128 stands for zero in the data rows.
A hidden rule labels the rows of this table. It goes by one to three of the table's principal directions, not those with the most spread.
[162  86 112 139 164  84  69 108 169 105 144 113 125 118 177 172  93 121
 150 115 133  92 121 117 137 132  88 152 113 135 162 195] coin
[108 242  29 142 137 173 191  97 178 112 151  51 112 145  81 136 170  49
 131 117 135 204 162 122 130  72 185  80 155  98 100 119] knot
[119 153  82 141 149 141 183 178 145 111 149  82 155  98 107 141 157  94
  83 127  94 174 158 155 132  96 130  79 173 118 100 111] wolf
[145 135 114 135 146 112 124  92 151 132 140 100 134 116 149 136 112  78
 148 132 133 121  95 137 108 119 130 126 107  78 147 192] plum
[155 137  93  89 141 144 131 153 146 123 118 147 111 141 128 132 121 139
 101 140 154 151 137  87 144 138  96 108 124 133 129 128] vine
[153 121 170 120 100 151  99  97 100 154  84 145 135 126 143 110  87 135
 135 108 179  92  96 121  89 153 151 147  91 130 144 136] clay
[156  95 193 110 107 109 100 140  82 160 129 192 132 143 156  89 121 152
 148 148 115  84  71 116  98 146 119 167  82 110 149 160] knot
[ 86  92 112 160 148  98 135 195 157  78 174 108 130 106 127 173 158 161
  91 153  60 157 184 158 175  98  56 108 191 162 100  92] coin
[101 132  90 138 110 148 149 203 144 123 150 130 133 138 125 130 158 127
 109 176 103 187 149 142 138  91  76  83 145 130  69 116] coin
[130 188   6 173 139 164 152 132 205 123 161  29 149 127 126 159 122  23
 136 113 146 181 141 145  99  84 150  70 137 105  90 174] vine
[139  41 226 146  91  96  60 153  57 166 124 193 164 138 155  87 103 182
 166 121 106  41  80 152  87 167 138 191  88 155 136 136] plum
[ 59 194  77 129 156 134 205 133 173  66 153  78  85 119  72 167 208 145
  77 157  80 220 215 129 203  75  95  77 217 122  95  49] knot
[169 178 189  64  61 225  99  71  46 187  57 219  81 198  79  42  77 149
 162 101 244  92  83  74  69 184 222 163  53 161 144  83] plum
[180 137 106 118 119 175  99  89 126 172  84 115 144 139 129 109  62  84
 157  78 220  95  92 117  70 174 190 127  78 132 134 164] moss
[134 136 144 102 109 156 134 122 103 146  97 158 122 135 123 104 115 126
 128 138 161 136 113 123 118 135 137 122 106 125 125 124] knot
[152 183 191 103 134 171 152  27  63 147  75 123  99 121  80  93 125 107
 156  56 172  91 117 131  97 151 252 159 116 128 162 107] coin
[179 127 158 121  97 144  78  61 105 185 102 151 137 152 155  88  57  88
 184 104 200  62  44 111  53 171 185 168  43 101 168 194] plum
[101 131  77 169 145  99 144 153 175 111 169  73 150 119 132 157 162 116
 121 134  78 151 153 145 142 104 108 108 164 113 103 132] knot
[153 185 111  85 132 168 137  64 120 126  91 142  89 148 105 118 111 101
 143  95 195 138 135  88 140 132 189 137 107 147 160 121] wolf
[122 132  95 118 165  89 113  87 172  95 133 113  97 137 137 165 146 147
 144 128 126 136 158  96 183 125 101 140 142 126 148 143] knot
[117 115 144 148 132  90 100  87 125 125 142 131 123 139 143 132 136 126
 182 117 110  99 122 133 141 121 150 170 114 135 148 154] knot
[115 101 215 134 110 116 134 152  71 126 123 157 141 104 128 110 148 173
 103 135  81 105 122 155 119 121 123 150 142 133 132  92] clay
[121  89 117 160 110 108  71  84 140 153 111 117 158 142 151 130  81 119
 187  98 169  82 112 139 116 163 161 159  95 150 135 154] coin
[129 109  97 126 130 119 140 154 146 153 123 121 154 123 146 127 127 116
 127 146 133 140 114 130 127 146 105 104 119 103 108 156] clay
[115  75 179 158 140  63 122 168 115 107 183 137 151 100 154 138 146 152
 112 148  37  96 117 158 133 112  88 156 150 119 149 135] coin
[108  76 157 188 152  59 130 118 138 120 167  75 178  72 158 154 125 106
 130 112  61  83 111 188 117 127 128 147 151 101 152 159] moss
[ 98 144  69 115 154 132 184 200 161  97 152 114 115 124 102 153 183 148
  74 158  87 200 190 118 186 107  74  77 189 141  87  80] knot
[140 178 118  97  98 181 115 102 109 146  91 155 107 179  86  93 121 152
 137 105 190 131 137  82 117 149 185 136 109 156 122  78] jar
[114 117 138 105 114 153 156 165  95 146 110 161 141 126 101  97 128 133
 112 150 136 151 128 149 130 139 131 102 129 132 102  98] clay
[160 156  58 129 151 128 106 106 183 112 137  89 129 139 139 154 107  93
 133 109 159 135 132  97 125 119 133 119 119 118 144 166] coin
[ 93 162 154 113 153 126 177  78 107 104 117 119  94 112  84 130 171 133
 129 118 108 150 163 144 171 113 164 129 166 125 137  86] knot
[127 169  96 106 172 108 138  70 155  88 139 121  69 142 122 158 163 114
 159 119 123 152 163  95 190  99 135 143 140 135 156 147] plum
[125 180 119 100 125 169 182 161 124 113 127 130 106 126  94 121 159 138
  67 146 121 178 152 108 135 108 116  91 159 120 114  76] moss
[114  40 213 108 114 105 123 126  67 174  77 183 152 105 133  99  95 183
 132 122 146  71 103 153 133 214 131 154 113 148 140 100] clay
[119 124 140 146 156  77 146 176 139  78 185 114 138 101 136 152 178 152
  79 150  31 139 148 135 152  78  82 130 176 110 141 116] coin
[153 113  86 147 129 105  62 100 167 128 139 121 131 156 169 148  93 107
 182 109 157  99 115 104 125 130 130 158  89 148 147 188] vine
[148 172  53 107 142 150 136 135 170 115 120 107 123 141 127 141 134 104
 114 137 158 177 144  95 139 104 115  92 127 110 114 147] jar
[132  83 174 127 137 105 127 138 103 136 124 144 137 102 147 128 122 139
 127 131 108 102 111 150 126 144 110 140 126 124 138 144] vine
[154  89 188 114 105 103  74 116  99 156 119 182 131 149 160 100 105 165
 155 146 135  75  72 109  98 156 110 171  77 106 152 162] knot
[123 181 117 102 114 207 182 146 109 131  96 119 122 121  68 107 127 119
  73 123 167 175 152 135 111 127 158  75 153 133  97  58] moss
[172 124 104 127 123 136  83 121 141 144 112 127 145 139 164 127  96  98
 156 123 168 117  96 114  95 122 127 130  81 114 130 195] vine
[138  79 221 139 117 113  92 116  71 139 121 162 125 118 141 114 114 160
 153 107 110  63 105 151 104 149 142 178 112 154 147 131] coin
[100  46 204 153 152  64 132 192 102  92 176 144 146  76 145 148 150 173
  91 161  23 106 136 187 151 111  55 140 174 133 134 115] coin
[120 205  85  98 107 213 170 145 126 127 112 131  96 162  57 104 138 129
  91 125 173 185 165 100 126 126 162  85 149 154  93  46] vine
[142 126 150 148 121 126 133 160 112 135 158 121 154 114 136 113 130 106
 115 137  91 116  97 153  82 107 130 126 123  98 126 149] coin
[150 103  80 120 132 138 107 235 166 108 168 151 117 147 148 150 124 151
  87 174 111 161 142 102 136 114  26  94 136 153  95 137] coin
[ 89 155 120 135 163 101 206 156 133  93 154  87 144  87  99 141 205 127
  78 147  45 179 167 159 166  81 119  93 196  86 112  94] knot
[180 161 124 110  95 186  76  51 116 166  71 142 114 165 132 104  55 100
 172  71 244  85  94  84  77 168 207 158  60 157 158 148] coin
[136 170  70 137 143 156 137  91 158 121 109  74 133 124 112 145 117  82
 137  85 171 146 153 128 126 121 178 108 136 137 123 131] moss
[123 100 124  96 140 113 146 189 133 116 114 153 136 114 133 138 148 184
  69 160 111 155 152 109 168 140  61 103 155 130 116  95] knot
[135  92 112 142 155  74  83  68 159 135 140 115 130 136 156 145 101 111
 191 112 139  83 106 126 138 158 135 164 101 115 160 191] coin
[123 137 125 145 143 118 130 126 145 101 151 106 109 118 138 156 148 122
 127 127  99 137 146 132 141  97 109 130 147 133 130 138] coin
[ 88 152  81 179 128 111 148 102 156 128 160  68 158 126 117 133 147  69
 165 120 103 145 135 169 125  97 175 119 140 105 111 143] clay
[ 79 225  61 134 145 157 197 132 175  64 155  69  91 126  77 161 201 113
  80 149  93 229 206 125 179  45 117  73 201 117  95  67] vine
[ 90 142 100 157 194  73 159  69 177  71 163  55 100  92 127 191 175 100
 145 116  73 149 177 154 193  88 120 127 184 111 145 148] vine
[148 169  57 124 172 163 156  96 174 110 116  58 116 108 102 163 107  76
 111  79 174 151 162 124 133 137 160  90 155 137 130 130] coin
[ 97 140 124 155 140 125 161  92 135 119 112  69 151  87 117 146 137  99
 123 106 123 141 147 173 133 115 160 110 158 111 122 119] plum
[113 142 151 148  96 127  94 123 126 121 167 150  98 170 125 116 138 149
 153 154 105 117 115 116 111 105 115 157 115 130 126 121] vine
[110 211 146 129 103 196 178 159 109 102 147 118  86 135  80 116 181 133
  79 155  97 188 154 132 106  62 123  92 166 117  89  67] coin
[140 150 142 109  96 150 123 109  97 166 107 161 129 164 108  84 119 142
 143 108 162 102 106  95 104 164 186 152  98 137 138 101] coin
[120 124 163 146  85 180 137 168  95 154 133 137 134 129 106 101 105 125
 110 133 134 122 111 160  74 140 136 113 126 146  97  92] coin
[ 83 120 173 101 147 116 189 155  97  98 117 148 114  93  93 130 179 181
  71 156  78 165 172 150 186 119  96 108 188 129 120  54] knot
[115  83 156 152 147  54 130 176 130 110 201 140 142 113 158 137 164 141
 124 169  25 112 110 149 140 104  71 148 144  98 141 158] jar
[122  95 136 130 165  47 144 139 143 117 157 124 148 100 167 146 169 138
 123 156  55 123 116 129 162 116  81 140 141  76 151 172] clay
[131 235  98  83  85 238 193 151 110 148  88 133 105 162  54  82 150 135
  65 130 184 195 149  85 100 127 173  72 141 125  86  33] plum
[121 110 161 132 138 104 134 134 124 125 148 130 118 118 130 133 142 155
 114 139  92 111 122 131 130 141 101 138 143 113 136 120] vine
[150  60 181 131 121  93  67 134 104 138 128 173 136 129 168 125  94 161
 152 126 125  68  98 128 118 155 104 174  96 152 154 157] clay
[136  96 135 118 112 132 109 206 127 122 149 170 130 142 133 124 117 176
  84 161 113 128 128 111 125 138  65 121 133 152 117  99] coin
[ 95 132 115 166 138 106 121 110 156 100 158  94 111 126 136 160 155 118
 156 136  93 142 152 149 150  90 110 132 148 130 115 142] plum
[132  87 150 116 138 107 118 148 125 120 108 137 151 101 140 137 113 167
  90 135 127 116 130 132 138 149  91 124 139 124 138 115] wolf
[136  92 150 143  92 133  74 112 107 157  98 151 153 139 155 113  79 127
 168 110 172  88 101 138 100 149 152 156  83 157 132 147] plum
[152  70 180 140  61 133  62 194  84 182 149 205 159 171 159  73  86 155
 152 159 126  73  57 127  56 155 108 162  63 139 116 149] knot
[108 125  35 133 168 120 141 150 193  94 136  86 123 123 120 179 138 121
 116 122 134 175 193 123 190 124  95  89 171 163 102 117] knot
Here are more rows. What is the label of each one?
[144  71 187 142  79 153  67 147  89 170 117 175 130 147 149 101  72 149
 159 133 160  74  83 144  70 166 114 153  80 160 113 143] moss
[148 110  65 122 173 109 136 192 187 103 158  99 136 111 146 167 136 127
  83 156 104 160 144 117 146 120  45  82 156 103 111 158] moss
[146 114 112 109 119 144 126 143 121 159 102 144 147 134 133 110 104 120
 131 126 166 126 111 121 116 159 135 115 104 129 119 140] coin
[179 185 115  70  66 224 103 113  98 178  66 193 100 193 114  71  77 118
 143 122 248 137  93  61  80 152 175 126  52 150 125 121] jar
[ 90 151  62 161 171 105 167 134 193  74 171  55 114  99 129 191 170  96
 112 136  79 184 186 148 181  75  89  92 188 126 112 133] wolf
[115 102 149 146 120 129 135 179 103 134 147 134 150 123 107 114 136 149
 112 122  93 114 136 156 116 140 136 128 150 154 107  89] vine
[ 98 111 162 160 129 102 114  53 113 127 118 108 136 110 129 132 113 107
 179  98 131  93 124 171 132 131 180 162 123 133 151 138] knot
[142  72 204 112  87 154  98 131  51 177  76 193 155 128 125  78  69 150
 144 107 179  72  91 151  90 187 171 156  86 169 135 106] plum
[105 185  21 153 158 148 155 108 201  87 133  40 129 118 104 177 139  76
 116 105 148 191 191 136 160  87 144  78 173 135 104 117] wolf
[128 111 158 193  93 127  87 101 108 154 140 100 170 121 156 114  95  72
 187 105 125  83  82 186  58 106 180 155  90 119 124 181] wolf
[ 90 132  82 145 188 105 185 151 180  60 158  66 107  73 129 201 173 106
  86 141  71 194 200 161 201  74  66  81 206 136 113 123] coin
[129  78 135 139 109  92  82 198 142 129 180 179 116 162 174 133 137 170
 140 182  81 116 110 104 134 122  37 150 109 142 117 157] knot
[140 178  70 137 147 155 146 117 167 117 131  69 126 123 117 146 139  82
 124 119 143 165 141 130 114  97 138  90 139  98 106 152] wolf
[160  57 174  85 120 114  84 153  98 153  91 204 129 135 158 112  88 187
 124 141 160  87 101 101 134 186  84 152  92 152 147 136] jar
[106  90 205 156 140  72 117 107  91 119 157 135 128 110 138 124 160 143
 166 135  55  88 111 174 129 110 130 171 134 109 142 151] jar
[107  31 206 159 136  46  87 181  98 107 171 167 145 111 158 141 150 206
 129 139  32  71 134 155 155 134  73 182 152 166 142 114] clay
[141  94  86 128 140 113 106 192 170 118 149 130 131 132 161 157 125 147
 107 160 117 144 135 109 142 127  43 106 131 133 108 154] vine
[121  97 223 128 120  95 104 133  78 116 153 180 107 132 132 110 150 179
 137 155  69  92 108 140 124 115 103 173 125 122 147 121] moss
[150 219  69  73 127 195 158 133 143 122 120 144  70 181  80 111 155 127
 108 139 170 189 153  60 138 114 138  95 129 129 110  94] plum
[ 73 163  96 130 140 124 194 138 138 110 138 101 129 121  84 130 189 132
 106 144  89 185 175 144 175 105 138  95 181 116  99  73] clay
[129 174 106 108 156 125 147  86 149 107 133 113  88 140 110 140 161 123
 135 130 125 151 145 100 155 111 133 125 140 104 139 133] jar
[105 112 108 198 131  91 104  95 161 127 169  73 148 120 158 155 121  76
 186 110 100 103 119 170 114 107 147 148 123 125 128 182] plum
[172 147 138 115 100 139  75  42 119 163  94 152 116 162 160 107  73  98
 192  91 205  76  77  84  93 154 190 181  51 132 179 182] vine
[149 134  88 133  95 180 104 138 135 166  93 120 154 148 129 112  83 104
 140 107 200 128 115 122  85 152 157 108  94 147  98 135] jar
[143 109 108 157 121 114  92 133 168 133 139 100 144 122 178 153 102 111
 134 139 134 116 103 126 101 122  83 124 107 105 126 184] moss
[148 134 108 149 134 150 120 106 137 129 124  88 148 114 115 137  82  93
 124  67 163  98 132 139  99 152 187 131 132 160 145 118] coin
[110 232 131 107 111 190 172  24  95 129  72 112  96 143  62  98 144  97
 149  77 188 153 155 118 133 113 255 134 130 137 141  68] knot
[148 102 140 134 137  88  85 101 150 121 151 133 124 129 163 143  96 129
 142 134 126  88  96 112 120 139 101 159 105 111 171 171] coin
[ 77 155 170 157 149 112 175  81 108  85 148  89 112  88  95 144 172 109
 129 114  69 141 162 185 155  78 167 136 180 123 140  95] clay
[120 180 107 132 131 183 186 143 126 125 137  89 125 113  80 118 140  81
  98 127 127 171 139 160 100 104 157  77 157 108  96 103] moss
[154 113 176  92 119 140 100 143  98 115 109 191  91 139 141 126 116 178
 111 134 142 114 131  92 141 133  94 152 115 170 150 111] coin
[121 124 144 145 120 130 120 170 135  94 156 129 118 116 143 149 139 142
  95 164  90 150 138 141 126  78  65 116 146 128 115 126] coin
[103  53 188 132 126  63 109 119  99 140 117 166 150 111 158 124 126 172
 149 137 100  84 114 147 159 160 112 170 120 135 152 131] clay
[134 146 196 135  67 158  89  93  71 156 114 177 112 164 136  81 118 123
 182 134 147 100  82 130  77 105 171 172  70 131 132 143] plum
[144 112 205 121 138 108 113  21  69 153  87 137 135 111 113  99  92 120
 178  55 160  42  96 145 109 184 239 192 102 134 193 130] vine
A new table starts here. A hidden rule labels the rows of this table. It goes by one to three of the table's principal directions, not those with the most spread.
[104  82  77 119  68  41 165 146 151 215 170  64  71  59 158  74 144 114
  96 206 136  50 121 131 140 116 126 185 143 166 156 159] S
[150 139 166 137 174 172 107 115  69  58 105 162 163 200 139 161 105 124
 123  90 194 177 108 177 145 130  86  77 160 111 122 136] K
[153 145 141 134 143 148 128 123 110 117 137 165 147 102 132 139 119 108
 116 126 156 139 129 158 137 136 105  97 150 107 143 133] F
[168 122 122  95 174 217  59 160  95  21 141 186 162 224 126 218 153  99
 116  69 185 183 143 173 169 144 123  73 139 122 131 141] L
[177  72 194 134 116 118 204 144 152 179 162 152  66  91 163 134  92 113
  89 162 120 138 114 100 177 171 200  83 185 105 131 150] U
[105 113 130 143 142 127 129 125 121 146 120 117 134  94 121 120 140 108
 122 128 132 138 130 128 125 127 119 133 122 131 123 130] L
[125 184  98 149 202 193  54 119 102  71 127 159 204 149 115 147 173 118
 148 101 161 158 167 179 103 120  75 130  76 129 126 129] S
[ 92 211  45 126 194 180   7 139  57  10 101 139 216 168 134 139 184 108
 150  80 188 160 146 219 100 103   0 155  96 165 157 126] S
[115 149 112 134 123 131 116 126 137 104 130 100 140 187 129 120 121 169
 121  99 127  95 133 122 110 112 111 139 100 130 125 108] L
[ 57  88  80 124 112  96 124 154 143 128 132  35 107 160 140  97 149 141
  84 100 125  82 121 109 121 107 101 174 102 190 136 120] L
[123  73 109  78  61  86 133 149 123 145 141 132  96  89 122 146 130  98
 114 146 119 104 118 137 165 142 137 133 171 103 138 147] S
[151 125  96  96 142 191  50 153  81  44 140 180 167 157 118 189 148  83
 122  99 179 164 144 190 165 138  99  93 139 111 142 142] L
[ 77 163  45 132 182 166  43 141 105  69 121  96 185 166 123 137 198 110
 144 104 157 152 146 162  97 102  63 168  78 195 140 124] S
[104 113 158 126 141 148 128 131 136 110  99 132 132 143 105 150 129 134
 132  75  83 159 130  90 123 142 150 118 115 110 102 106] L
[ 88 147 145 125 118 117 136  74 132 123  87 104 170 161  76 124 113 169
 164  93  92 123 113 105  76 106 113 136  99 118  94  96] F
[148 104 138 105  99  86 146 133 103 151 132 152 100  78 147 124 119 100
 120 167 150 120 114 163 160 141 114 126 182 106 142 163] K
[137 175 100 120 116 115 116 119 132 131 119 133 135 125 120 122 136 137
 165 149 122 120 127 129 103 108 121 150 121 138 138 118] F
[ 98 157 131 143 142 142 115 108 133 106 112 119 165 143 111 117 124 160
 139  91  93 125 140 118  95 127 107 136  90 114 111 102] L
[ 42  57  97 119  51  27 180 125 164 212 132  14  84  96 118  69 129 150
  91 144  91  36 108  85 112 103 124 193 115 157 122 123] L
[ 89  68 153 126 138 143 149 119 121 112 138 102 151 136 119 146 121 115
  70  79 137 129 114 134 141 144 105  93 143 129 123 129] F
[108 149 140 147 136 122 117 109  97 128  96 140 157 112 111 129 126 127
 138 106 142 131 128 148 115 118  84 129 130  79 116 117] L
[157  67 136 111 137 162 136 155 149 141 177 155 113 106 125 174 152  82
  88 133 142 140 148 128 172 157 179  91 142 124 133 153] K
[ 64  67 115 117  88  95 139 123 135 149 127  71 124 107 108 110 126 129
 107 119  93 102 119 108 127 129 125 149 118 136 116 124] K
[ 53  89  78 123 106  75 133 141 148 153 133  29 110 130 131  78 153 142
  85 115 127  57 126 117 109  97  90 189  91 193 136 128] L
[140 194 143 135  81  86 143  93 143 159  83 137 115 120 109  90  88 187
 211 161  58 118 120  83  85 112 159 163 110  90 104  95] S
[ 65 174  64 105 117 112  89 124 147  97 108  84 164 139 102 105 161 160
 147  86  78  89 143 119  71 102  74 186  70 164 134  96] U
[149 125 145 121  88 103 146 110 120 153 120 146 115 118 120 133 100 133
 157 163 120 129 111 123 136 130 153 121 157  89 117 129] S
[112  81 105  97 141 162  73 174  64  43 131 139 143 181 142 194 151  74
  68  61 212 149 118 193 185 135  63  93 178 115 149 145] L
[177 183 153 169 151 115 171 110 157 177 133 136 102 119 160  84 108 161
 162 191 121 128 126 103 103 121 166 139 119 151 131 130] S
[ 79 189  87 135 115  98 130  90 152 117 120  56 165 182 120  78 122 202
 142 109 102  64 120 117  56  87  73 175  77 174 130  93] U
[125 100 128 104 101 122 134 125 127 130 135 131 130 114 108 144 123 113
 112 119 133 115 123 134 140 128 127 113 143 117 131 130] F
[142 200  76 115 164 136  84 136 132  88 117 125 134 165 150 103 162 146
 182 152 124 145 135 138  93 107 111 175  92 216 148 135] K
[122 161 144 161  90  63 186  84 163 206 109  80 102 110 123  51  84 189
 161 177  91  74 112  80  80  94 151 169 100 138 113 106] L
[114  87  86  96  77 112 109 171 112 114 149 118 104 121 141 152 136  97
  90 121 145 105 121 145 170 136 113 129 168 113 153 133] L
[151 126 138 124 110 114 150 126 143 139 149 131 110 133 144 114 107 149
 119 146 121 101 129 127 135 136 142 124 133 121 131 137] K
[100  99 140 121 101 111 137 122 123 137 120 124 131 107 112 135 120 127
 118 111 104 120 124 123 134 140 123 125 139  86 115 122] L
[158 166 194 169 141 128 175  84 147 163 115 151 131  95 125  83  75 169
 151 146  92 129 130 103 101 135 154 112 108 100 108 114] L
[149 145 152 127 160 170 103 113 100  88 121 184 167 110 122 145 121 113
 147 121 124 176 139 160 134 155 115  97 130 101 122 138] K
[168 216 111 141 115 138 102  98 102 122 126 186 174  90 115 131 110 128
 174 159 148 127 136 170 107 115  91 117 139  71 145 111] S
[113 164  99 140  88  71 145 118 156 179 129  93 106  93 138  66 121 168
 153 172  85  73 133 105  94 110 128 186 101 134 133 116] S
[ 77 116 182 132 138 122 141  95 122 108  62 102 148 182  86 126 106 171
 135  48  95 133 114  94  97 114 114 128 101 104  80  98] S
[170 168 115 120  58  71 172 115 168 192 154 135  87  62 146  77  90 158
 163 216  76  80 123 104 115 131 168 153 141 123 149 125] U
[ 77 108 111 116 114 120 113 136 134 107 116  91 137 147 111 124 137 143
 106  76 103 101 134 116 119 123 104 148 101 128 119 111] L
[173 128 138 139 157 153 124 161 118 125 142 165  99  98 163 129 129  92
 113 151 161 158 135 144 163 143 144 108 149 142 151 150] L
[ 84 168 101 138  95  92 133 100 128 134 115  86 155 120 118  88 110 165
 133 118 109  78 117 129  84 103  72 158 113 123 134  96] U
[148 107 166 125 129 149 132 137 134 125 114 158 110 135 115 151 115 125
 139 115 104 162 132  99 147 145 181 106 130 100 107 124] S
[124  92 150 149 115 105 161 146 121 160 125 107  84 111 153 112 105 117
  98 139 144 126 107 112 155 131 142 122 160 125 133 130] L
[113 119 126 139 131 127 127 132 136 130 136 112 124 133 140 114 130 143
 126 131 105 125 136 117 127 139 138 142 112 130 119 129] S
[186 171  81 145 170 187  67 129  71  75 175 168 179 185 162 171 146  95
 131 171 252 155 130 223 153 117  81  91 158 135 160 158] L
[137 157  96 126 131 146 110 140 147 127 140 135 134 104 119 128 146 116
 135 132 121 124 145 121 115 119 133 136 107 150 146 116] F
[148 136 104 111 127 164  84 136  98  69 140 146 153 186 127 166 127 119
 123 109 177 135 127 168 147 121 105 103 139 121 139 129] L
[148  42 131 122 140 154 127 187 101 125 175 150  93  89 168 167 143  46
  49 135 193 154 128 165 213 166 137  82 190 126 159 170] L
[110  87  97  78  91  88 133 148 129 130 148 112 107 112 139 139 151 107
 105 137 127 102 117 146 148 138 110 145 164 146 148 152] K
[ 98  81  98 127 125 126 125 167 153 145 155  90 101  92 139 109 154 106
  85 126 113 109 146 110 144 136 142 150 104 169 141 135] L
[135  92 202 152 124 120 175 105 137 176 101 140 105 117 106 133  95 136
 143 132  98 156 118  81 136 141 193 106 137  78  84 122] S
[197 117 171 163 129 121 194 126 144 197 174 156  83  62 175 101  90 112
 112 214 146 134 120 125 159 154 184  95 170 126 146 156] U
[ 56 103 131 139 147 141 122 127 157 116  97  69 140 175  95 126 147 158
 127  61  70 137 135  65  96 120 146 152  68 153  91  93] L
[149 116 122 134 163 161 120 152 123  97 164 128 130 175 159 148 141 118
  79 110 187 122 135 158 153 132 112 103 136 151 148 145] L
[ 94 177 137 138  96  85 152  81 156 162  86 104 141 103  94  80 104 185
 186 132  42 106 123  78  63 111 132 169  89 114 103  88] U
Which label does each new row get?
[ 97  77  93 109 132 128 100 167 140 123 134  93 107 153 123 142 174 109
 104 107 135 117 145 117 145 120 139 156 102 164 124 141] S
[111 114  93 117 145 155  76 168 104  72 134 124 134 161 146 150 156 109
 106  96 149 143 138 152 152 136 101 133 127 141 140 135] S
[135 140 172 150 161 162 152 102 168 137 124 136 143 141 107 128 120 158
 149 113  73 154 141  78  99 141 181 112  87 130  97 108] U
[177 113 157 107 135 166 120 124  99  91 136 185 137 166 132 190 115 105
 146 139 153 189 111 151 165 156 157  73 181 100 122 147] K
[167 183 180 134 111 103 188  76 158 166 100 148 121 119 109 105  79 174
 180 152  86 125 105  86  86 116 163 117 134 118 115 104] F
[ 66  89  95 134 141  95 129 149 138 166 128  75 113  72 134  98 178  99
  99 130 124 109 138 123 122 121 103 178 108 172 135 143] S
[140  45 161 130 132 170 138 170 142 121 160 132  95 162 133 177 123 105
  64  88 140 140 138 102 187 157 189  79 141 101 116 132] L
[123 183 124 150 186 177  70 120 100  71  91 148 175 185 116 144 147 141
 168  91 141 173 144 142 103 115 101 132  90 122 109 112] S
[155 143 170 170 164 149 153 123 150 169 117 152 112 113 128 134 128 127
 161 153 105 178 133  80 120 138 196 117 122 115 106 118] L
[ 92  86 116 100  98  89 142 125 133 145 138 103 123  88 127 114 138 120
 115 140  97 107 123 133 131 144 114 149 138 137 129 146] K
[119 135 144 119  98 125 125 109 134 131  98 142 137 138  88 147 114 147
 169 113  79 140 126  94 113 127 158 128 120  81  97 101] L
[186 160 152 123 179 193 108 132 129  75 134 185 143 190 135 174 133 131
 152 114 138 184 138 132 135 145 161  89 128 132 122 133] U
[193 188 129 148 173 186 116 114 160 121 153 170 147 151 130 136 134 143
 178 168 117 165 152 114 106 132 185 112  91 157 126 126] U
[134 142 115 116  94  92 159 122 166 174 138 116 106  75 121  94 122 137
 134 159  93  89 129 103 107 118 144 150 118 149 143 122] F
[ 48  85 121 137 132 115 114 134 103 109 101  70 139 133 124 105 132 127
  93  77 125 121 120 131 126 123  77 149 110 141 117 119] S
[134 134 141 137 152 123 148 106 132 147 144 136 141  73 144  96 127 123
 130 164 118 135 132 147 117 146 116 130 125 152 135 152] K
[155 100 149 119 143 163 116 129 102 101 140 166 139 140 132 166 124 101
 127 135 151 173 125 155 162 154 143  87 157 111 122 151] K
[152  35 186  93 116 124 159 178 120 153 132 192  68  20 134 162 129  49
  76 118 115 162 135 127 207 185 171  86 191  77 134 166] S
[144 172 133 149 137 117 153 104 133 130 129 106 130 170 150  97 102 167
 134 144 151 108 107 130 101 106 111 129 128 162 138 120] F
[ 63 107  97  92  99 100 117 134 180 151 102  88 120  93  73 112 168 140
 153 100  28 105 153  64  89 118 158 190  59 155 104 107] U
[106  85 118  98  62  61 154 151 134 165 116  95  72 110 127 117 121 125
 108 130 120  82 108 107 147 116 133 155 158 119 134 129] L
[125 113  99 127 154 160  75 146  72  61 141 122 156 200 152 155 140 109
  93 104 218 134 124 198 159 120  67 110 143 138 141 150] S
[217 192 123 124  57  54 197 117 155 210 164 158  68  51 172  76  77 145
 154 248 130  70 105 131 127 121 154 136 187 121 177 139] F
[124 111 152 127  60  50 220 110 190 225 136  88  69  67 125  74  90 162
 122 170  62  64 110  61 109 124 179 151 135 131 128 114] F
[157 138 119  90 115 140 134 140 178 132 146 156 115  92 109 138 142 122
 144 134  71 128 148  95 120 142 178 128 110 153 139 124] F
